128 stands for zero in the data rows.
There are 2 hidden groupings, and every row belongs to one group of each. Only the weakest grouping, the one that moves the rows least, is given.
The rows in order, each followed by its group:
[139,135,135,97,155,181,124,112,107,151,141,113,114,0,157,81,103,90,21] ~ a
[151,166,80,69,125,134,136,125,136,48,166,149,122,129,129,110,100,127,196] ~ a
[192,157,146,99,55,160,93,175,78,49,175,154,75,141,162,90,78,91,142] ~ b
[112,73,141,99,146,82,98,206,185,128,121,118,115,156,109,150,152,179,125] ~ a
[101,149,175,159,167,100,110,57,174,165,61,92,142,189,78,123,188,91,129] ~ c
[98,162,167,54,153,90,70,80,179,137,135,102,138,150,90,167,159,115,110] ~ a
[82,142,140,50,190,89,51,82,171,105,152,91,126,119,111,108,147,130,167] ~ a
[92,161,206,138,159,79,76,130,125,131,141,153,132,137,99,152,169,94,125] ~ b
[155,79,167,117,165,97,102,216,191,159,156,135,133,135,132,136,109,120,102] ~ a
[217,116,89,99,117,153,154,173,81,36,154,175,104,160,164,62,84,92,131] ~ b
[223,115,63,132,114,177,134,148,90,87,125,109,77,211,185,100,109,118,194] ~ c
[118,163,120,96,151,248,98,160,136,150,106,154,123,29,138,138,74,134,36] ~ a
[149,133,82,103,78,178,151,161,129,51,147,127,115,78,164,91,111,134,179] ~ a
[121,139,144,178,153,86,77,45,121,167,91,108,151,159,74,158,147,120,150] ~ c
[102,151,135,80,194,82,74,38,181,113,140,136,134,77,79,150,193,103,160] ~ a
[112,94,61,186,129,173,173,90,132,185,105,136,203,160,111,137,88,160,123] ~ c
[90,165,227,122,138,54,18,93,105,120,108,140,168,115,82,112,148,101,146] ~ b
[70,124,121,119,110,74,88,51,183,140,115,116,125,138,93,147,229,144,143] ~ d
[144,98,143,191,189,119,189,167,156,193,98,110,86,45,102,101,108,179,56] ~ e
[185,85,137,152,164,61,134,231,110,140,95,124,76,152,89,154,143,174,124] ~ e
[53,109,71,166,165,146,237,140,137,187,111,174,140,153,146,98,174,153,171] ~ e
[194,145,136,100,71,138,108,166,53,8,194,160,108,150,181,94,118,107,163] ~ b
[174,91,150,175,126,114,107,222,131,173,136,91,105,187,115,153,139,138,92] ~ c
[72,134,150,189,90,151,165,143,76,140,104,178,136,147,142,127,96,92,113] ~ b
[177,87,155,163,135,108,84,220,175,147,84,126,158,180,161,145,134,149,86] ~ c
[82,138,122,154,122,144,201,104,69,192,140,185,233,94,96,77,107,130,142] ~ b
[118,140,132,202,134,29,59,40,125,166,141,88,138,163,139,199,180,108,149] ~ d
[199,124,74,54,106,140,154,188,157,34,175,118,76,129,194,119,135,146,188] ~ a
[92,192,198,120,160,81,52,134,136,105,135,151,142,127,115,144,145,101,117] ~ b
[129,131,136,133,131,194,155,107,153,214,77,154,136,73,126,128,68,88,47] ~ c
[49,175,180,155,118,148,187,135,79,152,119,154,183,120,167,72,94,128,169] ~ b
[118,89,150,154,161,51,143,101,115,182,98,90,121,138,36,143,201,147,124] ~ e
[69,143,147,100,174,89,52,94,207,108,166,97,163,108,106,155,187,94,180] ~ a
[196,138,79,44,147,169,143,189,132,24,165,111,80,138,151,105,96,130,167] ~ a
[64,126,130,154,194,65,128,126,127,194,123,93,113,133,64,155,200,168,170] ~ e
[97,89,118,145,85,137,215,81,151,167,144,103,106,126,164,114,142,174,157] ~ d
[78,140,151,152,82,131,208,112,89,151,164,113,194,106,164,98,117,159,91] ~ b
[91,149,230,97,148,70,22,89,121,88,137,161,155,127,101,127,174,88,106] ~ b
[95,174,153,144,140,45,51,48,128,143,136,76,112,88,139,173,165,117,143] ~ d
[88,141,148,146,145,108,62,51,139,167,118,93,125,147,128,202,156,102,140] ~ d
[141,136,164,174,151,209,159,105,86,183,112,144,90,74,136,145,101,168,62] ~ c
[182,139,131,102,83,148,96,140,49,38,153,159,98,120,150,98,101,83,125] ~ b
[167,158,121,146,144,248,203,100,118,192,102,113,100,96,103,110,99,152,46] ~ c
[129,93,160,124,106,88,115,185,141,133,122,86,160,229,120,188,119,158,110] ~ c
[180,138,107,97,82,126,156,187,66,4,178,160,119,128,136,114,121,93,153] ~ b
[124,141,127,236,124,142,142,116,108,178,152,104,84,35,182,119,103,143,71] ~ d
[189,109,212,85,67,88,85,220,126,84,155,143,110,149,91,120,132,79,83] ~ b
[207,79,74,113,111,122,125,199,56,94,146,103,71,101,114,170,131,113,212] ~ e
[185,78,88,62,111,158,140,168,121,60,131,137,79,102,144,93,132,104,180] ~ a
[161,90,162,43,174,104,58,184,206,121,158,101,104,149,95,140,158,129,80] ~ a
[111,118,106,89,165,168,135,117,169,127,81,139,112,20,152,117,94,119,54] ~ a
[46,127,128,165,99,106,200,146,104,148,124,194,216,137,114,113,99,133,131] ~ b
[91,92,91,155,98,164,233,96,121,206,119,154,213,149,144,116,120,172,164] ~ c
[113,137,128,177,128,56,78,43,184,160,96,100,136,115,96,184,189,148,129] ~ d
[147,136,138,112,72,136,113,136,103,41,157,192,106,154,155,99,67,117,151] ~ b
[101,149,195,96,111,57,28,77,115,121,134,152,175,108,86,121,106,86,140] ~ b
[57,114,81,122,130,173,169,65,133,180,157,166,154,129,167,101,104,172,184] ~ a
[212,79,66,97,111,150,169,174,119,123,159,98,66,160,164,143,110,115,137] ~ d
[186,118,87,160,118,147,198,198,86,74,125,128,45,133,101,142,151,112,194] ~ e
[179,154,114,99,84,119,137,171,55,43,173,135,133,117,160,100,85,87,94] ~ b
[81,149,195,143,201,79,71,83,87,146,171,145,139,82,94,140,166,78,99] ~ b
[89,165,147,79,170,52,54,56,155,126,135,139,144,93,106,155,146,142,160] ~ a
[199,138,48,142,113,219,150,121,102,57,106,124,117,150,146,110,92,142,172] ~ c
[182,117,55,122,122,180,140,137,103,83,118,97,141,203,131,106,67,123,139] ~ c
[90,153,151,171,86,52,96,64,161,159,90,70,140,127,148,205,162,113,188] ~ d
[137,114,156,178,147,149,156,122,137,175,110,140,148,81,144,133,88,136,31] ~ c
[91,167,139,72,210,110,68,82,166,119,106,87,131,93,92,153,158,98,166] ~ a
[221,88,43,112,102,208,190,143,92,63,117,97,93,195,195,101,70,116,185] ~ c
[129,144,155,146,133,57,61,65,150,156,81,96,118,135,106,171,175,135,128] ~ d
[165,95,191,80,118,152,96,211,156,134,147,90,102,143,182,164,142,170,140] ~ a
[165,131,93,23,134,155,102,94,205,64,132,135,58,112,170,116,98,153,133] ~ a
[80,169,193,145,145,20,88,115,130,104,145,128,128,124,125,170,173,97,117] ~ b
[233,99,88,136,73,178,143,148,129,83,146,92,40,156,188,156,98,105,193] ~ d
[79,184,188,142,85,72,46,58,161,128,147,126,188,115,79,116,148,91,89] ~ b
[125,194,228,81,154,95,49,93,123,107,132,128,128,124,66,137,156,105,104] ~ b
[128,110,128,155,158,139,171,147,107,202,90,133,95,11,82,77,103,148,56] ~ e
[41,135,85,87,144,155,160,123,147,176,128,130,155,120,202,104,125,185,157] ~ a
[104,187,166,125,172,106,48,58,193,124,97,133,144,119,101,118,192,124,152] ~ a
[76,171,140,153,107,204,185,105,127,198,92,140,143,40,125,78,68,118,17] ~ c
[137,195,166,126,145,155,122,118,103,129,131,113,86,27,121,109,61,127,44] ~ b
[99,224,206,117,130,74,66,87,139,124,139,139,181,109,95,141,144,87,83] ~ b
[204,125,79,128,105,201,134,128,90,79,152,102,124,228,120,126,100,128,175] ~ c
[66,119,100,191,99,187,244,103,110,159,126,139,210,152,159,95,119,171,114] ~ c
[117,65,142,140,131,46,153,220,129,151,113,88,111,115,99,177,147,146,172] ~ e
[148,66,221,103,120,50,75,222,105,102,136,122,112,125,120,153,150,120,121] ~ b
[45,77,45,219,121,127,255,136,87,212,107,161,160,141,91,109,156,145,151] ~ e
[100,130,114,163,130,78,98,70,135,135,52,121,173,159,105,135,149,160,134] ~ c
[100,189,195,84,107,194,153,134,129,130,129,157,121,0,104,71,64,83,12] ~ b
[114,159,145,158,159,114,95,49,134,120,125,115,182,171,97,128,153,112,135] ~ c
[46,150,191,160,84,138,152,113,83,174,170,190,165,138,135,146,65,135,154] ~ b
[189,136,78,35,124,173,137,184,169,27,127,117,90,149,116,114,108,140,177] ~ a
[72,147,142,172,113,163,208,102,94,171,133,169,206,123,153,109,88,130,132] ~ b
[166,148,130,155,132,230,160,113,109,184,90,140,137,86,117,119,116,139,20] ~ c
[206,136,53,133,81,150,201,122,116,60,148,126,51,167,159,143,114,120,168] ~ d
[211,122,65,76,88,183,162,153,107,88,118,98,145,206,169,128,132,98,154] ~ c
[166,40,144,149,153,30,89,233,136,139,92,87,89,155,84,169,152,157,133] ~ e
[64,153,110,190,185,90,89,119,100,134,98,67,111,132,21,137,218,127,134] ~ e
[67,84,121,137,196,50,159,90,97,162,97,122,132,157,106,119,188,150,133] ~ e
[132,148,160,172,149,100,67,67,164,155,88,118,157,183,120,160,169,115,127] ~ c
[144,73,172,79,148,54,77,215,164,132,144,138,74,174,127,136,169,175,104] ~ a
[94,143,65,165,104,124,230,139,121,197,146,136,150,150,137,99,130,158,166] ~ e
[150,67,157,120,172,82,150,211,153,161,92,92,61,160,121,159,181,147,74] ~ e
[189,107,63,42,112,204,122,142,154,21,152,137,80,110,168,76,111,145,166] ~ a
[61,147,137,166,106,121,167,94,156,154,162,161,193,99,146,115,95,125,149] ~ b
[126,83,142,120,138,110,87,175,143,164,90,105,128,225,111,137,155,109,76] ~ c
[146,104,236,133,123,110,109,255,154,132,120,143,138,112,129,119,125,95,86] ~ b
[164,87,47,116,123,111,158,169,78,54,139,120,68,137,91,123,135,124,166] ~ e
[186,158,62,65,146,208,109,170,138,62,121,159,60,128,172,128,118,147,166] ~ a
[159,51,53,114,121,123,179,198,93,84,164,155,57,147,84,85,145,145,165] ~ e
[139,95,246,111,90,55,87,189,128,98,172,131,131,160,132,118,108,77,105] ~ b
[84,114,64,103,136,200,184,113,141,174,165,190,205,99,156,128,103,155,168] ~ a
[71,137,121,154,71,85,66,44,139,123,93,66,109,143,95,186,198,97,126] ~ d
[131,144,152,176,164,103,96,59,131,178,114,144,152,121,99,132,144,117,160] ~ c
[105,84,94,185,77,133,192,102,127,187,124,149,185,141,200,163,89,189,129] ~ d
[200,98,81,157,103,154,129,177,112,90,162,115,84,183,187,149,131,133,178] ~ d
[136,58,185,70,121,71,85,221,178,115,158,104,113,135,155,138,166,131,122] ~ a
[105,122,77,181,157,198,205,106,144,183,90,168,189,172,149,119,61,150,151] ~ c
[161,133,34,52,116,173,125,169,133,44,139,131,93,125,118,125,97,100,159] ~ a
[197,148,24,111,74,225,141,126,147,40,145,95,133,208,132,152,84,111,138] ~ c
[93,150,127,135,174,94,78,64,158,101,95,153,148,159,129,136,176,155,146] ~ c
[180,93,24,125,100,194,161,140,102,59,112,85,143,173,166,63,89,125,148] ~ c
[53,109,45,116,139,177,179,95,175,164,174,156,153,145,179,133,126,139,118] ~ a
[95,191,159,162,100,137,165,118,102,163,159,153,179,116,122,88,58,122,96] ~ b
[78,131,102,176,120,199,206,91,116,225,67,177,206,119,179,99,115,160,127] ~ c
[103,127,187,147,136,71,87,80,127,172,95,115,115,157,134,179,190,139,161] ~ d
[148,162,136,199,106,187,149,84,119,184,106,89,91,0,133,152,96,129,31] ~ d
[124,180,141,133,105,211,161,83,104,182,137,134,139,24,126,111,80,152,28] ~ c
[101,117,92,135,120,175,180,96,141,197,158,199,160,131,141,108,102,163,103] ~ a
